(in the rows, 128 means zero)
Each row of T is roughly a mix of the hidden directions of one of a few groups.
T (153 x 10):
[[130  96  90 117 146 102  84 136 104 135]
 [135 148 143 148 165 178  99 141 113 129]
 [ 83 115  96 127 108 104  91 137 149 140]
 [120 126  88 118 154 125 103  76 150 130]
 [191 137 110 129 104 116 127 157 128 148]
 [125 136 171 152  95 151 149 159 110 109]
 [165 113 172 145 113 116 127  92 140 152]
 [119 141 145 155 157 175  96 156 131 119]
 [126 124 185 138 108 131 153 169 116 135]
 [ 73 138 138 117 156 127 115 161 147 150]
 [136 131 175 138  86 121 162 155 117 122]
 [109 117  85 127 166 131  96  94 143 138]
 [144  96  79 119  85 125 142 131 135 111]
 [ 98 146 162 110 115 129 154 161 166 115]
 [143  98 121 109  97  81 162 117 115 136]
 [165 173 122 136 124 165 161 118 115 133]
 [112  82 153 115 162 125  90 120 130 148]
 [177 139  95 155  95 140 124 136 105 119]
 [118 132  91 122  85 102 101 122 161 145]
 [128 116 138 172 112 147 165 114  86 118]
 [149 112 139 146 140 102  77 103 101 109]
 [ 85 120  99  97 142  97 127 144 131 161]
 [118 136 133  97 130  89 104 174 147 153]
 [128 141 114  90 142 116 105 148 180 149]
 [155 116 141 120 120 134 100  97  87  88]
 [131 130 114  96 151 106 107 160 161 165]
 [131 120 113  98 177 103  88 137 140 143]
 [111 114 141 155 156 177 122 165 125 145]
 [153 171 117 146 119 162 149 165 114 125]
 [134 137 185 127  93 120 152 156 130 141]
 [143 123 155 132 162 147 161 138  78 130]
 [135  93  83 117 142  98  97 133 103 138]
 [170 137 144 137 107 166 122 115 121  84]
 [149 137 172 135 156 138 151 138  81 116]
 [138 133 182 138  96 123 156 162 123 132]
 [114 106 143 161 123 136 153 109  72 118]
 [113 116 132 109  99  91 165  94 148 147]
 [118 122  76 125 155 125  95  97 148 142]
 [118 124  89 122 173 135  92 102 146 143]
 [138 144 116 104 143 113 111 167 175 155]
 [170 128 107 139 110 149 144  88  95 114]
 [136 149 112  95 109 124 121 142 185 149]
 [152 100 112  98  99 100 164 110 148 134]
 [101 147 162 121 172 131 102 113 136 161]
 [135 133 171 130  80 119 160 156 118 125]
 [124 103  97 111 153  93  89 139 100 137]
 [ 95 129 119 116 139  96 133 174 156 157]
 [139  97 124 103 104  82 159 116 115 149]
 [ 80 137 124 109 136 125 112 154 172 152]
 [115 141 147 159 152 175  99 155 137 116]
 [156 156 128 149 128 175 142 170 121 125]
 [119  88  85 115 147 105  92 132 115 142]
 [123 179  98 130 110 145 143 160 157 121]
 [152  84  93 117 139  98 101 125 103 131]
 [ 87 143 133 148 137 139  98 180 140 125]
 [143 121 172 153 156 151 146 129  86 123]
 [ 93 103 147 155 143 130 145 114  78 121]
 [114 117  96 107  71 110 124 152 146 128]
 [152  92 122  98 111  95 156  95 129 140]
 [115 130  99 109  88 107 111 127 178 128]
 [138 135 170 138  89 119 151 171 123 139]
 [178 114 122 126 111 117 138  86 103 105]
 [127 116  73 134 146 122 104  93 156 133]
 [148 134 168 147 163 162 153 124 104 113]
 [129  85 102 106 147  94  89 131 122 136]
 [132 128  87 115 165 132  95  98 156 142]
 [121 116  80 132 172 138 102  99 135 121]
 [132  85 102 138  95 135 155 152 112  99]
 [110 106 142 152 118 147 152  93  81 114]
 [ 85 117 143 141  93 130 159 100  99 122]
 [ 93 150 168 135 138 154 153 149 158 138]
 [ 79 109 136 146 160 136 126 168 134 148]
 [137 122 171 137  91 126 159 169 119 127]
 [ 78 119 123 119 161 126 104 161 139 153]
 [156 103 149 142 121 140 127 122  67 114]
 [120 110 120 100 103  80 155  97 138 144]
 [110 102  88 146 119 130 143 108 100  86]
 [141  75 110 122 123 154 155 136 123  90]
 [ 99  75 159 125 130  98 119 107 138 137]
 [113 158 135 161 146 167 100 158 126 109]
 [147  98 126  97 109  97 162  95 132 149]
 [143  84  84 124 129 104  91 136 120 133]
 [138  84 139 120 104  88 154  95 119 124]
 [196 136  95 124 117 122 119 130 137 140]
 [125 163 136 155 155 172 102 152 111 123]
 [116 110 107  93 103  78 146 122 147 145]
 [162 140 161 152 145 153 152 124  86 129]
 [169 148 119  98 109 134 110 149 172 136]
 [122 122 116  80  99  89 147 158 122 138]
 [117 188 127 150 133 170 133 137 141 126]
 [149 112  92 104 171 114 101 108 134 148]
 [129 113 123 111 156 154 104 173 148 163]
 [153 156 160 135 160 136 155 128  86 138]
 [ 92 113  86 125  98 106  91 142 137 131]
 [151 142 111  97 139 109 101 158 169 150]
 [ 91 116 128  89 116 108 155 171 130 137]
 [128  92  90 109 132  81  98 128 125 133]
 [148 160 111 115 123 133 123 148 190 133]
 [158 108 116 123  85 134 160 157 118  98]
 [153  99 117 114  95 141 163 137 117  86]
 [129  94  76 119 138 102  97 134 110 141]
 [131 129 145 164 165 171 126 124 101 102]
 [129 131 161 167 107 152 152 137  95  99]
 [108 116  94 110 101 105 105 121 176 136]
 [116 105 125 100 107  90 151  93 158 142]
 [133  88  86 111 142  97  97 129 112 139]
 [115 146 193 131 128 124 130 151 129 159]
 [104 124  88 106 104  97 108 126 162 149]
 [181 134 118 162  96 122 136 151 110 114]
 [145  93 158 135 125 116 146  76 104 125]
 [142 154 176 111 151 136 115 154 142 162]
 [107 119 150 159 179 150 107 124 109 107]
 [136  81 150 123 139 105 118  83 102 125]
 [172 130 103 132 127 142 136 101  76 122]
 [134 148 165 116 169 134 106 121 157 161]
 [ 93 151 182 135 139 148 153 129 146 123]
 [166 150 158 159 125 156 132  95 151 121]
 [150 146 158 142 157 155 158 134  86 122]
 [116 144 131 141 162 151  84 167 103 134]
 [127  91  84 121 142 101  91 133 106 136]
 [160 137 167 148 153 154 156 121  94 128]
 [119 114  85 129 163 131 101  89 153 135]
 [155  92 133 109 140 109 124  77 102 129]
 [ 92 114  94 114 108  98  93 133 157 133]
 [153 160 103 135 128  96 122 166 164 139]
 [131 143  96 106 174 137  95  95 139 130]
 [126 131 101  83 118  90  97 106 145 138]
 [100 137 170 153 107 154 148 135 116  93]
 [ 83  97 146 141 165 136  99 151 128 132]
 [116 143 176 145  95 116 153 154 101 127]
 [160 165 156 141 107 167 153 118 128 114]
 [ 75 145  94 115 138 136 140 155 145 150]
 [135 135 180 133 103 125 147 174 124 145]
 [162 121  97 161  98 146 161 111 109 122]
 [142 143 163 143 168 154 162 124 101 142]
 [152 170  85 125 107 129 144 160 118 113]
 [165 131 113  85 134 125  97 143 161 149]
 [129 104 144 150 121 141 139 100  69 109]
 [102  99 147 118 158 160  83 124 146 129]
 [139 150 151 140 104 158 180 110 150 123]
 [ 83 109 126  98 124  87 114 147 150 140]
 [ 84 114  97 131 102 113  94 137 157 137]
 [132  91 117 123 154 116  71 137 104 124]
 [175 118 117 135 128 107 127 116  74 111]
 [125 147 165 155 179 153 139 121 109 133]
 [156 143 181 124 151 139 169 123 121 132]
 [137 126 109  94 140  77  87 134 126 140]
 [116 137  93 152 147 149  87 104 153 105]
 [112 119  82 124 161 129  94  98 146 144]
 [142 147 117  94 116  93 101 159 161 144]
 [124 163 161 126 110 150 171 119 162 128]
 [155 174 101 141 112 137 147 152  97 113]
 [102 141 125  99  94  92 141 161 134 155]]
Here is one row from each group, named. Which group is each of the other rows in?
[152 110 142 116 137 128 141  60 121 134]
X
[157 128  96  98  81 113 153 136 121 145]
U
[118  83  95 128 156 120  91 136 104 139]
F
[ 94 114 144 164 126 134 156 109  84 114]
L
[130 127  89 114 174 139  94 101 148 136]
Q

[ 93 161 121 127 146 125 107 179 124 150]
F
[ 93  85 142 112 142  98  99 109 145 138]
X
[101 116  90 121 169 112 126  90 141 147]
L
[128 126 152 159 126 134 126 113  82  80]
L
[137 181  97 127 101 126 161 151 124 131]
X
[178 149 145 142 118 147 125  98 148  96]
U
[157  93  79 108 128 149 134 129 136 100]
Q
[107  95 174 111 136 131 168 149 138 138]
U
[109 107 126 111 102  77  90 144 121 117]
U
[153  65 137 100 137 115 125 111 133 141]
X
[ 93 151 121  90 155 132 156 160 145 113]
U
[106 171 176 134 120 136 159 123 146 115]
F
[145 177 142 127 112 102 110 140 148 167]
Q
[ 84 138 124  99 148 117 115 156 159 157]
F
